rotation ticks, each row followed by its count of ticks:
The counts run from 0 to 564.
[ 11   8   7   4  -6   0   3  -2   9   7  -5   8   3  -9   1  -3   8   6
   2  -9  -3  -4  -5   7 -17  -1   9  17   4  17   2  -6  -3  16   1  -6
   4   8  -1  -3  -1 -15   7  10  -2  -9  -4 -17  -8   3  12 -10   2   0
   2   7   6  13  -3  -4  -2  -2  17  22  -4   9   0  -3   7  -6] => 63
[  2  -3   6  -4   2   5 -21  -5  -1   5 -14   5   3   0   3   1 -12   5
   6   0   4  -3   2  -7  11  -8   3   1  -6   6   3  -5   1  -2   7  19
  14  -9 -17 -18 -16  10  -1   6  -6  -9  -9  19 -11   1   4   8  -1   4
  -3   6   0  -4   0  -2  -7   7   9   4  11   2 -10  -3   9  12] => 273
[  4  -5   6   0  15   2 -12 -12 -15  -6   7  -2  -7  -1  -1  -5  -6  -8
   6  -5  -7   9   5  -2  17  -7  -3  -4   3 -14  -7   8  -4  -4   5   7
  -6  -9   4  -3   5   7  -2 -24  12   2  12   9  -2   1  -8   8 -14   7
 -20   3  -6   1   6   0   3  -2  11 -15  -5  -4   1   4  -3  11] => 113
[  4   4   4  -2 -13   7   0   6   7 -14 -13  -1   7  -9  13  -2  -1  -5
  -3  11  16  -5   4  12  -8  10   1  -2 -13   1  -8  -5  -1   8 -12 -11
   3  -5  -9 -13   4  -6   2  10 -16 -11  -5 -11 -10   7  -6   0   4 -11
   6   9   8   3  -7   3 -13   9 -20   2   5   2  -2  -5   2  -6] => 169
[-11   8   0  -5 -14   4   0   8   4   0   3  -3   4  -9  -1   4 -15  12
  12  12  10  -1  -1  -8   9   5  -2   1   5   3   0   2   6   7  13  -4
  -4  -6  -5   4 -16  -9   0   3   6   3   3  23   6 -10 -16  13  13  -1
  12  -8  -3   3   4   2  -4 -10   1 -11  11 -17 -10   9   0  -4] => 391
[-11  -6   2  -1   1  -1  -6   7   7  -6  -5 -22 -11  -5   9  -2  -3 -12
   2   3 -13  -6   3   5  -1  15  -6  -5   2  -3  -1   5   3 -13   3 -14
  -3 -14  -7   2   1   2   7   1   6  11   0  16   6 -15 -11   7   5   2
   8  -4  -3  -4  -5   2 -16   2   3 -13   2  -5 -20  -5  -3  -7] => 197
[  9   2   8   1  11  -9 -10  -4  10  20  -8  -7  -6   1   0 -10   7  -4
  -3  -4  -7 -11  -2  -8  -7  -4   3   6  -3  10  -2  -1  -1 -12   7  -3
  16  -5  -8 -10  -1  -4   2   5  -7  -2 -11  -1  -5   5  10  -6  -3   0
  -6  10   3   5 -12   4 -11   2  19  18  -4  13 -14  -7  13  -6] => 73
[  0   1   4   0   2   1  -9  13   3  -2 -10   0  -1  -1  12   2  -8  -8
  -7   4  17   9  10 -11  -6  -4   5  -2   2  -9   8  10   1   7 -14   1
   4  -2  13  -9 -11  -1 -10  -9  -4   4  19   6  -8  -2 -10   0  -1  -6
 -16  -4  10 -19  13  10   6  15  -2  16   0   0   4   8  -1   5] => 534
[ -1   2   6  -4  10   5  -6  -2  -9 -10   0  -2  -4  -8  -4  -2  -2   1
   9 -22  -2  -4  20   1  11  -5   6   6   2  -7   1   1  -5  -1  -3   5
   8  -2 -11  -4   2  19  14   2 -14  -7  -8  -7   7  -1  12  -2 -10  -6
   0  10  -1  15  -3  -6 -14   3  18  -6   0  -2 -18   3  -2   3] => 93
[  1   0  -1   3  -7   7  -2  -3  -5 -11  15   9   0 -10  -9  -2  -3  13
  15  -6  -1  -2   2   1   7 -19   8   3   6   7  -9 -19   8   2   5  -3
  -2   6 -21   5   1  -2   6  -4   9  -9  -9  -5  -1   6   1   4  -7  -6
   2  -1   4  25   5   0  -1 -12  21  -2  -2   0  -8  11  -1   2] => 479
[ -3  15   5   1   2  17   0   4  17  -5   9  -1  -3  -4  10   4 -13  -2
   5  14   8  -3  -5  -7  -4   2   8 -15  -4  12  -9   2  10 -16  11  -3
  -9 -16  -4   5   4   4   5   0  11   9  15   7 -10   0 -16  -1  -4   2
   3   3  -3   5  15   5   1  -5  -3  -1   5   4 -10 -10  -7   4] => 375
[  5 -13   3  12   2   4 -15   2   2   0  -1   6 -13  -4  11  -3  -1 -11
   2  -6 -20  -6   2   7  -3 -10   0   3  -5   6  -6  -8   3  -5   6   6
  -1   5 -14  -6   4   1  -6  -2  17  -6   2   5  -8   9   3  -3 -12  11
 -15  -2   4   8  -3   6 -17  14  12   5   1  17  -3 -15   2  -3] => 459
[-10   9  -5   7  -4  -3   9  13  -3  -5  10 -10  -3 -12  -2  12   4  -1
   8 -11 -10   2   4   4  -3   1  -2   6  17  -3   2   4   5   6   4 -13
  -9   2   2  20   1   1  16   2   6  13   4   0  14 -17   0  -4   8  -3
  11 -13  -7  11   3  -5   4  -9  14  -3  -5  -8 -10   6 -10  -5] => 212
[  7  -5   1   9   0  -2 -11   3  -3   4  -5   4  -9  -2   7   7   0 -16
   1  -9 -22  -2   2   1  -3 -14   1   8  -3   6  -9 -10   4   3   6   2
   3   0 -17 -13   2   9   6  -3   6  -3  -5   6  -4  12   7 -13 -15   5
 -11  -3  -3   1  -8   5  -2  18  16  12  -2  16   0 -17  -3   1] => 455
[  6   6   9   5   3  11 -11  -2   9  13   2  15  -3   0  10  -2  -6   9
   3   0  10  -3  -3  -5  -6  -5   9   2 -12  15   1   4  -6   4   7  17
   2   1  -1  -5  -6   1 -13   3   7  -1  10   0 -23   6   8  -5  -4   7
 -11   9   1   3  11  -3 -12   3   5  14   7  14  -1 -14   6   5] => 263
[  0   9  -9   2   9  -3   7  -5 -10  13  -3   9  -6   0  -5  19   7  -3
   0  -8  -9 -11   3 -13  -7   4  -4   7   4  -6   4   6 -11   6  21  14
  -6   1  15   6   1  -4  -6  -2   9  -4   0   9   6  -2  12  -7  17   5
  -7  -4  -8  11 -16  -6   2   2  -5  -3  -4  -5  -1 -11   8  -6] => 235
[  3  -4   7  -4   3   4  -3  -3   2   4  -3   1 -18  -3   2 -12  -3   0
  10  -9  -6 -10  12  -2  -2  -1   7  15  -5   5   1  -5 -11   4  -3   0
   6   1 -10 -13  -4  -3  -5  -4   1 -10  -3   0   3   9   4   0  -9   0
  -9  10  11   5  -8  -1 -28  11  19   3   3   2 -17  -4   5 -19] => 81
[  2   0  -7   0  14  -7   3  -8 -12 -10 -10  -2   3  -5  -6   2  18  -7
  -6  -7   0   5   7   4 -11   2   0  -5   8 -20   4   1  -3   3 -15 -11
   0  -3  11  -1   7  -4  14  -4  -7  -5  -7 -16   5  -5   8  -1   9 -11
  -3  -2   3   4  -4   1  21  -2   5   2 -19  -5   2  14   4   7] => 326
[ 12   9  -4   1   6   1  -6 -12  -2   2  -3   6   7   2   2   6   8  -3
 -12  15  12   5 -11  -7 -12   6   1 -18 -10  -4  -8   4  -7   1   3  -1
  -5  -3  14   1   7  -6  -3  -9   2   3   1  -8 -18   3  -3  -1   6  -7
  -7   4   0   5   2   6  27  -5 -13   5  -9   3  11  -4   8  16] => 144
[  1   1  10   4   3   3  -8   6  -9 -10  15  -4  -4 -11  -2  -6  -2   4
  10 -19   6   2  17   4  13 -16   5   7   7  -6  -4   4   0  -1  -7   1
   5   3  -9   5   4  15   5  -6  -8   1  -1 -11   1   2   4  -3 -15  -9
  -8   5   1  15   6  -1 -17  -3  21   0  -1   2 -11   8  -8   1] => 98
[  1  12 -19  12  -3   3  12   2 -10  10   4  18  -2  -4  -7  14   4  13
   9  -6  17  -6  -5  -6  -7  -6   1   6  -6   3   2 -12  -2   3  -1  19
  -1   3   2   7 -12  -2   3   4   3  -3   3   0   2   9  14  -6  10  -6
   0  -1  -3   6   1  -8   1   6   3  22  -1   2  -5  -7  10  -4] => 248
[  0  -6 -12   9  -6 -11  -4   8  -9  13  -9  -6  -9  -1   6   7  13  -3
  -4  -8  -2  -6  -3   3 -14  17  -7   7 -11  -2   7   4 -19  10  -9   4
   0   7   7   3 -10  -1  -4   3   3   9  -2   4   0  -9  15  -1  14  -4
  -1  -3   0  -8 -13  -8 -14  15  -2   7  -1  -1  -5 -11   9 -10] => 430
[ -9  -4  11   1  -7  -1  -7  18  16  -1   1 -21 -12  -5  14  -5  -8 -11
   2   8  -6  -3   5   1  -5   2  -5  -1   2   6  -3   6   5  -5   0 -21
   1  -6 -10   0  -1  -1  -4  -1   4  14   3  11  -1  -8 -16   1   0   1
   2  -6   4  -6   0   9 -22   2   4  -4   6   1 -15  -1  -8 -12] => 192
[  6  -6  19   1  -5  -7 -25   0   4  -1   6 -11   3  -5   4 -15   1   4
   0  -1  -4  12  -2   4   5  -5   6  -3   4   5  -2   6  -4  12  -3 -17
   3  11  -6   2  -2  -1  -5 -10   5  10  -4  -5 -15 -15  -6   8  -8  -3
  -4   0   4   6   9   6   2 -14  21  -5  -1  -1   2  15   0  11] => 299
[ -2   3  -2  -3  13  11  10  -2   0 -13 -13  13 -10  -3   9  11  -6 -15
  -3   1  -1  -5  18  -5 -12  -4   3   0   2 -13   2  -1   2  -1  -1   2
  -6 -11   6 -14   9  -5  -6  -6   2 -20   7  -1   2  15  -4  -7   2   0
 -15  -1  10   0  -3   5  -3  16 -13  -1  -5   2  -1  -4  -1  -8] => 349
[ -8   9   9  -5 -14   5  -5  11   7  -2   7  -3   4  -9   3   5 -16   7
   7  11   7  -3   3  -9   9  -2  -1   3   6   5  -3   6   4  10  19  -6
  -2   0  -3   5  -8  -9  -9   2   5   1   0  19   0  -7 -17  10  10   1
   8  -7  -2  10   1   5 -11 -11  -5 -15  13 -13  -5   6  -3  -5] => 389
[-13   1   8   3   1   6  -6  16  -1  -3   0  -2   4 -10   9   4  -9  -4
   6   2  10   2  13   1   9  -2 -13   4   2 -16   2  19   8   4  -1  10
  -1 -11   3  -3  -4   7  -6  10   2   3  12  18  -3  -7  -6   5  10   3
  -4  -8  -6  -4   6   1 -22   1 -10 -15   8  -7  -2  -2  -7   2] => 7
[ -4  -9  -2   1  12  10 -15 -10   0 -10  -6   7  -3  -6  -1   2   2   1
   5  -9 -19 -10   6   4   4  -5   6  -8   2   0   1 -13   6 -16  12  10
   1  -1 -19   0   3   7   4   9  10 -12 -14   6  -3  -3   9   7   1   5
   1   0  -1  23  -1   2  -4   1  12 -10   1   3 -13  -1   7  11] => 470
[  4  -2   2   4  14  -1 -14  -7 -12   0  14 -11 -10   2  -2  -4   0  -6
   4  -6  -3   6   0  -6  13  -8   0 -12  -3  -7  -9   8  -2 -17   1   2
  -3  -9  -2   6   4  18   3 -20   8  15   4   4  -2  -1  -4   4 -16  -3
 -14   4  -8   1   6   3   3  -4  18  -6  -7   3 -11  -1  -4  12] => 108
[ 11  10   4  -6   9   3  -2 -11   1   1 -15  12  11   2   2   5   1  -7
  -9  16   9   8  -5  -7  -9  -1   0  -7  -3  -4  -3   3  -2  10   3   0
  -1  -9  12 -14   2 -14  -2  -5  -2 -10   4  -3 -15   7  -4  -2   8  -2
 -11   2   2  -5   1   5  25   1 -10   6  -8   1  17   1   6  12] => 148
[  8   6   5   3   3  -6  -3   0  15  18  -3   0  -6  -1   0  -4   8   4
  -2  -5  -3 -10  -5  -6 -18  -3  11   7  -1  19   3  -2  -3   2   4  -7
  10   6  -5   0  -2  -8   1   6  -3   2  -9 -10  -8  -1  13 -11   3  -5
   0   5   7   9  -3   2  -6  -3  22  27  -5  11 -10  -3   8  -7] => 68
[  1   3   8   4   2   4  -4   6  -9  -8  14  -1  -6 -10  -3  -4  -4   5
  13 -17   6   4  16   1  12 -17   6   7   5  -4  -3   0   2   3  -9   0
   3   3 -10   3   0  14   8  -9  -6   3   3  -8   3   1   3  -1 -15 -10
  -7   4   1  12   9  -1 -12  -2  25   1  -1   1 -12  10  -9   3] => 99
[-12   3  -9  11 -15  -1  -4  20 -11  -3   9  -7   2  -6   3  20  -3   1
   5   2  11   3   3   0   5   0 -10  -5  -6  -7  -3   5   1   8  -2   4
  -5  -2  -5  13  -8  17   4   4   2  17   1  15   0 -10  -1   1  11  -7
  11 -13 -11  -2   3  -5  -8   1 -10 -10   7  -7  -9  -5  -8   5] => 15
[ 13  13  -1   9   4   7  -1  -9  -5  13   0  12   5  -2   2   3   3   2
   4  -2  12  -4 -12   1   0  -3  -1   4 -13   7  -7  -3  -1  -5   3  22
   2 -11   0  -6  -2   4   6   5  -3  -5   7  -4 -13  15  11  -7  -2   3
 -11  14 -10   4  -1  -8  -2   5   2  20   0  12   1 -21   8   7] => 256
[ -2   8  19  -3   1   2  -5   9  20  -4 -13 -13   6  -6  12  -4  -7 -14
   0   5  -1   3   4   4  -4  -3   0   1   8   3  -2   8  16  -2   0 -17
  10 -20  -9 -16   3   3  16  11 -12   4   0   3  -5  -3 -10  -6  -2   0
   3   2  -2  -9   3   4  -4   1   7   6   0   6  -6   0  -9   3] => 184
[ -2  12   7  -4  -9  11   1  10  18 -11  -8  -3   0  -5  13   2  -5  -2
  -2   8  11   0   6   2 -19  12  12  -5  -8  11   0   0   1   7 -11 -16
   2  -6  -7  -7   2   5  12  14 -11   6  -2 -12 -11  -5  -1  -8   1 -10
  16   6   7   0  10   0  -2   5  -2   7   1   3 -12  -3  -8  -2] => 176
[  0  13   1   7  -4  17   9   7   7 -16   6   5   4 -11   9   5 -12  -4
  11   8  15  -2   0   4   5 -11   1  -4   0   2 -12  -8  19 -12   1   0
  -5 -18 -11  -2   4   1  12   3  -3  -5  14   3  -4  15 -14  -1  -8  -2
  -3   2  -2   8   8   4  -3   3  -8   7   3   7  -4  -6  -9   2] => 368
[ -8  12   6  -6  13   8  -3   6   7   4  -3  -4  -6   0   6   3 -11 -12
   3   8   5   2  11 -14   2   8  -5  -6  -6 -11   1  22   1  -3   2   7
   0 -22   9 -11   0  14   4   5  -1  10  13  17   1  -4  -4  -1   4   2
  -3   1 -11 -11   8   0  -8   3  -3 -11   2  -6 -12 -13  -8   1] => 0
[  2   2  -8   7  16  -5   4   1   1   4  -2  -2 -14   4   4   4  10 -13
 -10   6   4  -4   5 -10 -21  -4   1 -13  -4 -10  -3   0  -2 -16  -9 -10
  -2  -6  10   2   9  -4  -8 -12   6   6   2  -8  -3   7  -2  -8   2  -9
 -17  -3   9  -4  -2  11   5   8  -5  16 -17   9  -3  -2   1  -6] => 340
[  7   8  12   1  10  -1  -9   1  -1  -3 -10  -3   7  -1  12  -1  -3 -11
  -9  -1  19   9   7  -1   0  -1   1  -2   3 -13   3  18  -2   4 -11   1
   4  -8  17  -8  -1   1  -4  -9 -13   1  17  -6 -12   0  -5  -3  -5  -4
 -19   7   2 -12   7   4   8   8  -8  12  -3   3  10   3   1  12] => 529
[  3   2  -4  -4  -6   5   2   0   5  -9 -22   1   7  -7   7   0  -1  -4
  -1  16  16  -4   0   6  -5   8  -1  -3 -10  -5  -4  -9   2   0 -12  -5
   6 -16  -8 -20  -4  -8   8  10 -16 -14  -6   1  -5  10  -6   4   9  -8
   5   7   7  -6  -8   3  -1  13 -17   4   2  -2  -3  -3   8  -1] => 166
[  7  -4  19  -4  -6  -1 -18  -6   0  -7   0  -4   8  -8   2 -15  -3   1
   7  -3  -6  15  -1  10   9  -4   6   4   5   6  -2   4  -2  19  -3 -11
   2   2  -9  -9  -1   0  10  -6  -2   4   0  -4 -11 -10  -5   7 -13   0
  -1   4   0   2  11   0   8 -10  25  -4   0  -4   3  12  -4  15] => 296
[ -4  14  10  -9   6  14  -4  -4  14  -3  -3  -2   3  -3   8   6 -17  -6
   5  14  -2  -1  -2 -11   5   3   2 -10   3   7  -5   9  10 -10  23   0
  -4 -22  -3  -5   1   4   6   2   6   3   9  18  -5  -2 -16   2   0   8
   5   2  -9   3   7   3   6  -7  -4 -10   6  -2  -6  -8  -6   9] => 380
[-12   4  -8  -1   7  17  11   7   4 -18  -7  15  -9  -4   8  15 -10  -3
   1   0  10  -7  21  -8 -16  -5  10  -7   3  -7   7  -9   7  -4  -5   4
  -4  -6   0  -3  -1   1  -3   3   2 -13   5   1   2   7  -1  -4   7  -6
  -2  -6  14   5   9   5  -5  14 -11   4  -2   0  -9   3  -2  -3] => 355
[ -8   8  12  -4 -11   6  -8   9   9  -1   6  -5   6  -9   6   1 -15   6
   7  10   8  -3   2  -5  10  -3  -4   2   8   3  -4   9   6   4  20  -3
  -1  -2  -4   6  -7  -8 -11   4   6   0   4  19  -4  -7 -18  11  12   4
   5  -6  -3  11   1   6 -14 -13  -7 -14  13 -10  -3   5   0  -2] => 388
[  1   0 -11   1   1  -4  -9  -5 -25 -11   3   4   8  -5  -7  15   3   1
  -3  -2   9   3   6  -8  12  -9  -2 -10   2 -19  -4  -2  -5   4   5   7
  -3   6   2  10  -1   5  -3 -13   0  -5 -10   5   0   0  -2   7   6 -10
  -5  -8  -3  13  -7   4  18  -4 -11 -11  -3  -9   6  12   4  14] => 128
[  9   3 -12   8  -7   2   3  -3 -16 -10   7  10   8  -6  -4   3   4   6
   2   9  20  10  -8   3   2  -3  -1  -8  -4 -10  -8  -9  -1   9 -11   1
 -11   3   7   5  -2 -12   0 -15   7  -5  10  -7  -6   6  -9   8   4 -10
  -9  -3   2   4   7   3  24  -4  -6   4  -8  -6  11   9   3   8] => 136
[ -5  -9  -7  -1   8  12 -10 -10   1  -9  -6  11 -11  -4  -1   7  -3   0
   7  -7 -24  -8   9  -2  -2  -1  10  -6   0   5   5 -16   2  -4  10   9
  -3   0 -19  -3  -1   9   6   2  14 -11 -11   9   1  -3   9   1  -3   4
   4  -3   2  14   1  -1   0   7  17  -8   0   0 -16  -2   3   5] => 468
